In the rows, zero is written as 128.
Each named turn below is shown by a few rows before and after it. Which turns, in which order, take the first row of each later pair to the second? The first pair is answered.
med:
[154 119 134 120 152 117 130 114 132  95 134 104  90 115 147 125 137 121
 146 120 113 133 119 144 127 126  97 132 131 104 117 141 133 136 145 169
 120  94] |-> [127 120 122 115 135 100 136 103 127 106 117 114 101 135 147 131 147 137
 123 134 114 128 118 137 123 117 111 115 120 111 116 156 113 135 152 175
 122 110]
[109 108 146 138 117 164 165 123 161 158  94 132  95 103 181 145 138 109
 116 147 123 134  78 146 102 119 144  46 126 116  71 147 132 114  94 134
 136 154] |-> [ 92 111 161 125  97 185 161 152 162 159 106 135 104 116 149 135 121 113
 146 125 101 137  82 152  99 103 153  58 112 119  58 172 134 114  96  95
 114 131]
[158 103 132 142  69 144 165 160 153 193 157 145 148 137 102 116 127  96
 155 123 140 133 115 122 116 112 170 186 106 127 114 127 113 150 101  65
 126 124] |-> [224  87 118 152 122 132 152 131 144 167 134 137 135 106 141 126 130  88
 118 144 154 123 112 134 128 109 147 193 123 105 114 114 136 134  91 107
 173 160]
[190 153 122  92 131 154 106 128 117 152 183 127 116 122 166  65 109 109
 149 145  88 146 103 150 123 154 104 188 163 100  94 100 188  98 135  82
 104 108] |-> [159 140  99 126 152 102 151  68 123 152 111 121 114 129 214 112 130 132
  45 178 131 128 116 135 114 141 113 109 182 108  97 104 108  66 139 161
 146 176]
ginok:
[111 118 143 116  91 141 126 139 127 139 129 139 125 147 103 105 137 129
 146 124 102 132 105 141 108 120 129 117 112 115 118 148 134 152 104  88
 109 103] |-> [115 125 143 101 105 135 111 131 121 111 135 122 118 136 125 110 136 123
 145 123  94 130 109 135 107 128 126 123 118 100 126 151 145 138 117  98
 109  88]
[133 100 148 102  96 116 137 101  82 110 151 182 149  96 135 136 118 118
 135 107 106 138 152 112 128 108 128 118 162 156 169 105 103  91  89 137
 105 158] |-> [149 103 146  97 118 126 129 100 101  94 159 161 148 103 138 140 122 117
 147  87 101 136 152 124 110 120 112 139 159 138 175 102 117  89  97 142
 106 145]
[104  82 153 150  72  93 154 130 125 178 108 168 100 128 131 130 122 129
 112 106 154 134 133 103 118 115 130  77 153 152 108 114 100 154  84 124
 161 156] |-> [146  77 159 131 104 138 119 158 103 179 149 167  84 137  99 111 104  97
 137 100 143 142 144 136 127 143 117 119 150 149 124 111 152 128  65 102
 169 152]
[136 119 155 120 167 141 132 115 139 116 112 124 106 129  99 143 142 121
 148 136 132 124 137 127 137 155 134  97  94 114 145 116 140 137 147 127
 152 132] |-> [123 124 143 133 155 133 139 117 140 108 107 128  97 126 113 146 157 130
 144 141 129 130 132 126 136 146 135 110  97 107 120 124 133 143 149 134
 161 129]
bures:
[147 130 121 114 139 118 118 117 126  88 136  88  84 128 139 131 133 110
 155 117 103 142 106 111 161 124 109 121 109  82  85 127 117 132 164 143
 140  77] |-> [145 137 122 141  98 117 130 120 133 128 127 119 112  98 167 122 154 122
 152 146  97 129  92  95 174 132 122 102 127  82  71 119 122 146 149 116
 138 126]
[124 137  75 182  62 157 142 135  98 174 135 145 109 113 133 138 137 131
 148 151  83  63  73  94 153 160 155 107 143 112  51 141 145 131 113 113
 105 157] |-> [187 110  95 166 116 189 114 137  73 172 132 146 119 143 103 159 111 113
 113 163 126  75 119 133 145 188 166 136 147 133  95 124 167 106  65 129
 162 190]
[143 143 155 137 104 147 138 159 128 160 151 140 121 111 112 101 133 113
 156 135 114 137 111 114 127 122 137 150 123 121 124 136 142 151 105  67
 103 149] |-> [153 129 152 114 129 158 123 156 121 136 159 122 116 126 101 106 124 117
 156 122 127 138 132 134 120 140 128 165 117 132 142 133 144 125  93  82
 123 140]
[193 188 133 137  99  83 142 140 111 134 145 106  97 154 110 127 147  83
 152 115 105 126  86  70 131 125 177 101 168 133 105 135 155 147 129 117
  81 106] |-> [210 174 129 147 101  97 137 134 105 139 133 118  98 150 102 136 132  83
 135 132 124 127  83  73 134 137 175 105 180 136 114 131 159 138 107 113
 109 152]
Then:
Between the rows of a pair lie 2 to 3 turns.
[179 163 139 118 126 113 124 156 143 159 132 130 145  56 186 120 151 113
 166 147  77 106 131 122 152 144 123 170 125 104 149 112 221 134  66 112
 146 146] |-> [166 147 139 120 167 108 120 134 119 164  99 133 159 119 155 151 129 121
 108 145 139 114 167 137 130 153 138 156 117 171 195 116 179  98  38 137
 196 165]  ginok, ginok, bures
[223  98 165 104 217 169  73 136 106  91 126 138 124 166  97 124  84  83
 115 147 165 117 184 176 103 157 119 178 114 165 202  95 186  89  68 125
 208 181] |-> [ 92 126 166  71 157 151  88 153 152  70 174 119 110 215  44 120 103 102
 192  64 124 132 162 180  88 137 111 171  69 163 163 152 153 129 136 112
  92  21]  med, bures, med
[111 134 135 103 117 152  75 152 151 135 197 147 121  96 134  85 162  63
 172 119  13 165 181 136 137  66 127 194 128 105 125  95 208 130 116 122
 130  97] |-> [100 115 138 154  81 126 103 109 123 210 124 171 175 112 126 105 168  84
  86 171  86 159 199 106 144  65 182 132 139 175 152  81 147 112  47 118
 171 213]  ginok, ginok, bures
[160 138 174 132 125 150 150 165 107 109 198 131 126 130  77  92 110 154
 138  67 134 174 111 129 158 114 148 154 109 112 135 160 149 108  86 109
 135  73] |-> [173 132 145 163 181 115 168 116 111 103 126 105 122  96 153 126 142 169
  52 106 170 156  99 114 163 107 132 103 132 101 132 148 125 104 102 179
 193 139]  med, ginok
[ 93 121 118 121 134 108 174 116 149 131 123 134 123 136 163 137 145 150
 128 132  88  76 109 121 124 121 100 106 150 118 105 133  82 132 181 135
 111 111] |-> [ 91 130 134 112 109 126 173 157 131 150 146 149 135 139 138 117 135 149
 159 133  85  90 108 112 129 121 121 121 144 128 101 149  93 146 165 104
  88 104]  med, ginok
[140 144 129 120 100 137 132 136 134 126 151 140 137 140  99 104 131 118
 157 114 112 137 122 112 135 125 120 149 119 131 114 136 128 140 143  92
  91 102] |-> [190 115 126 125 156 132 121 120 116 130 118 134 132 128 135 130 121 124
  95 141 145 131 133 136 136 132 119 141 135 140 142 114 141 109 113 118
 142 161]  bures, bures, med
[146 143 139 149  79 145 104 158 155 151 137 161 125 111 103  71 137 131
 140 129 103 143 111  78 144 141 130 156 148 130  96  96 153 122 123  56
  93 153] |-> [147 128 138 102 151 168  82 137 147  96 137 128  92 161  79  99 118 121
 129  96 122 151 135 122 129 142 102 195 129 150 130 107 141  98 131  96
 119  99]  bures, bures
[146 132 129 124 138 142 143  90 135  78  93 124  88 174 143 163  94 134
 170  99 166 127 172 159 106 141  92 131 128 100 114  90 175 129 142 146
 165 102] |-> [143 144 143 179  69 142 164 116 139 152  90 167 126 130 126 141 103 137
 186 137 151 137 161 113 131 147 125 104 128 105  96  94 169 150 123  85
 134 171]  bures, bures, ginok
[ 95 137 125 178  82  82 157 118 151 134 125 134 107  91 189 140 151 148
 129 139 108 128 116 110 134 121 122  82 140  91 101 127  95 141 157 150
  96 143] |-> [192 120 151 162 137 134 123 138 119 166 130 156 127 101 153 141 128 124
 116 157 146 135 146 129 130 135 127 138 147 124 165  92 146 102  85 104
 141 211]  bures, ginok
[158 122 138 123 172 135  93 183 112 101 149  71 125 112 136 140 132 124
 162 111 129  97 109 124 150 151 116 154 183 129 115 123 197 149 108 159
 125 125] |-> [149 136 144 143 138 124 120 185 123 107 135  84 127  81 162 116 142 123
 160 118 119  93  98  98 153 138 132 144 192 112  95 131 182 166 129 157
  90 137]  bures, bures
[103 152 104 140 130 104 159 131 161 102 145 107  98 108 157 123 116 130
 148 146 106 102  96 115 156 116 120 119 127 103 114 133 124 148 161 124
 109 146] |-> [127 134 104 116 168 108 138 127 130  71 145  95  85 137 132 139  88 115
 134 123 135 106 124 140 140 122 105 157 120 127 152 121 129 106 150 146
 151 117]  bures, bures, bures
[116 119 130 128 125 127 154 169  96 153 119 117 134 172  64 111 105  94
 152 137 120 168 176 140 136 159 142 156 132 172 139 114 138 144  97 108
 143 172] |-> [ 61 131 121 118 106 103 164 168 137 136 127 100 112 168  81 120 111 101
 177 122  87 156 153 122 124 135 129 139 135 160 113 136 115 162 147 112
 102 120]  bures, bures
[120 121 151 118 121 130 142 147 103 127 171 156 152 155  87 121  85 134
 151 137 137 141 162 147 124 152 145 161  94 155 153 145 143 107 109 101
 140 118] |-> [113 127 148 135 137  99 156 106  97 122 122 156 149 156 113 143  89 145
  99 158 162 126 163 138 118 138 151 119 116 160 159 135 106 102 116 142
 176 146]  med, med
